Each path below is one point turned by a fixed rotation once a step. After each direction that follows a path, write how fast that rotation turns it, in deg/step (0 if it stays still).
Each turn is a multiple of 5 degrees from 10 to 175, or 0.
Each row of a path follows its step; steps can be skipped.
Path 1:
step 1: [  5  -1   5 -14   8  -2   3 -24   0  -1 -13  -4  11   0  17  -8 -17  -3
   1   5 -11 -20  12   4   5  26  -4  -9   1   0 -11 -11  -4 -10 -18  -8
 -15  -9  -4 -20  23  -3  21  -8  -9  -6   9]
step 4: [-13  -3  -1 -20  -4  18  10  -6  15  -6  -8   8  18   6   0  -7  23   1
  11  -2   4 -16   8   5  27  22 -14 -14 -18  -5  -6  -4  -4 -10   3   3
 -17  -8   2  -6 -18   2  10 -11 -12  -5  -3]
step 5: [ -3  -2  10 -23   1  10   1 -23  16 -10   8  29   6   2  16  -7   7 -18
   5   6   7 -11   2  -2  21 -16   0 -15  -2 -10  -8  -9   9   7 -17  -3
 -12  -3   2 -13  -6   8  -4  -8   8   3 -20]
step 6: [-10  -4  -4  -5   0  16  -7  -9  19   4  -9  17   3  -9  20  -2   8 -14
  13  15  -5  -3 -16   9   0  -8  -4  12  21   3   0 -13  12  -9 -12 -12
 -15   7 -13 -32  14  -9  -3  -8   3  -7  -7]
step 10: [-11   6  -5  -1   8   6   3 -26  22  12   2  27  -3  -9  10 -15   0  -3
  13 -13  -5  -3  16  18  -3   2   4  -8 -14  -3 -14 -18 -15   3   3 -11
  -9  -2  -8  -7 -10 -13  19  -4 -17   3  12]
step 13: [ -4  -6   7 -15  23  23   2  -4   2   7  -2  12  10 -19   7   4  11   3
  19  -7  -6 -10  18 -19   7   6  -5 -27   1   4  -1 -17  -2   6 -12   7
   2  14  -1 -14   7 -16   2  -9 -14   3 -17]
step 16: [-16 -12 -12 -31   0  -8   2   2  17   4  -6  34   3  -9  -6   7  16 -24
  -3 -18  -7  -9 -11   6   9  -7   8  -1  -6   0  -7  -3  -9  11  -8   4
  -4  16  -5 -16  -7 -11   0  -6 -11   1  -5]
step 18: [ -9  22   0  -7   4   6   4   3   3  19  -5  18  13  -5   0  -8  -9 -19
  12  18  -5 -10  15  -7   5   7 -18  -2   8 -10 -19 -23   2   2   1 -17
  -9 -17  15 -18   3  -4   2   2  -6  17   3]
Speeds:
[ 5  0 -3 -1  3  2  2  2 -4 -4 -2  2 -5  1 -2  4  1  0 -3 -1  1  0  2  7
  0  1  0  3  5 -6 11  4 -7 -1 -1 -2 -4  1  2 -6  2 -4  3 -5  5  4 -3] | 135
[ 5 -2  0 -7 -4 -5  1 -4  0  0 -4  1 -1 -3  1  3 -6 -4  5  1 -4 -2 -4 -4
  1 -4  6 -9 -1  4  3  9 -2 -2 -4 -1  1  0  0  2  2  3 -2 -6 -2 -1 -2] | 100
[-2 -2  3  2  5  3  0  4 -2 -6 -6  4  1 -2 -5  4 -3  5 -2 -3 -4  0 -1  1
  3  0  2 -3 -1 -5 -2  0  5 -5  1 -3 11  2 -4  1  1  3  6 -2  1  0  7] | 60
[ 1 -2  2 -4 -3 -1  2 -2  1 -6  6  0 -3 -4  1 -1  1  3 -2 -5  2 -1 -8 -4
 -4 -4 -1  1  7 -3 -7 -1  1  5  2  1  0  5 -2  5  3 -5  1 -3 10  2 -2] | 130
